-1.408 -3.910 1.043 5.553
2.386 -0.671 6.835 -0.392
6.340 -2.440 2.106 6.368
4.393 2.391 1.404 1.205
1.005 3.077 -4.463 -2.218
->
-1.408 -3.910
2.386 -0.671
6.340 -2.440

-1.461 0.426 -4.092 -3.209 -2.667
-1.613 -0.151 -4.525 -4.069 -3.270
3.734 3.172 4.314 4.062 7.098
->
-1.461 0.426
-1.613 -0.151
3.734 3.172

5.102 -6.583 2.425 -0.563 2.127
-2.310 6.320 -0.518 2.232 -6.646
-4.645 -2.827 -2.415 -4.082 -2.319
4.101 3.837 2.656 -4.284 2.697
-6.964 -6.495 6.058 6.026 4.636
->
5.102 -6.583
-2.310 6.320
-4.645 -2.827

-0.645 -0.497 1.180 -1.975
8.153 -2.468 1.681 3.929
8.054 -3.800 2.620 3.087
-7.966 4.487 -2.606 -1.653
6.875 -3.163 0.760 2.379
->
-0.645 -0.497
8.153 -2.468
8.054 -3.800

8.002 -2.064
-5.144 3.951
2.117 -8.148
2.242 6.430
0.112 -2.334
->
8.002 -2.064
-5.144 3.951
2.117 -8.148

-0.267 -1.017 2.507
2.156 -7.829 -1.817
2.487 -7.902 -1.997
->
-0.267 -1.017
2.156 -7.829
2.487 -7.902

-6.813 4.552 4.387 -4.123 0.752
6.888 0.829 2.615 -1.200 -0.327
2.155 -3.288 -8.102 1.433 3.878
1.886 8.076 -4.426 2.711 -6.154
->
-6.813 4.552
6.888 0.829
2.155 -3.288
---
4.742 4.722 -3.832 -0.281
-4.515 -4.516 3.855 0.398
-5.833 -5.769 4.311 -0.024
7.011 6.975 -5.645 -0.573
-1.434 -1.415 0.828 -0.431
->
-4.516 3.855
-5.769 4.311

0.299 2.599 -1.729
1.184 4.903 -0.591
-1.044 2.214 -0.776
-1.676 -7.496 1.270
-2.074 1.553 0.253
->
4.903 -0.591
2.214 -0.776

7.751 -8.429 8.402 -7.626
5.519 -8.207 3.516 -7.671
5.464 -8.337 -5.567 0.003
->
-8.207 3.516
-8.337 -5.567

6.492 6.886 -7.719 5.739 5.291
-7.771 -7.807 -7.842 6.842 8.147
-8.023 -7.455 -0.740 7.978 6.185
-8.240 -5.492 -2.406 5.450 8.014
->
-7.807 -7.842
-7.455 -0.740

0.463 -1.903 0.922 7.232 4.703
1.587 -4.542 5.505 6.540 3.176
1.291 -3.844 0.723 7.507 3.815
->
-4.542 5.505
-3.844 0.723

1.595 -1.065 -1.737 2.160
1.347 5.532 -0.304 3.883
-5.032 4.245 -1.926 8.606
-2.118 4.643 2.745 2.467
->
5.532 -0.304
4.245 -1.926

7.205 7.161 -4.665 -7.346
-5.853 -6.137 -6.634 -4.843
-6.008 -5.894 -7.045 -5.056
->
-6.137 -6.634
-5.894 -7.045
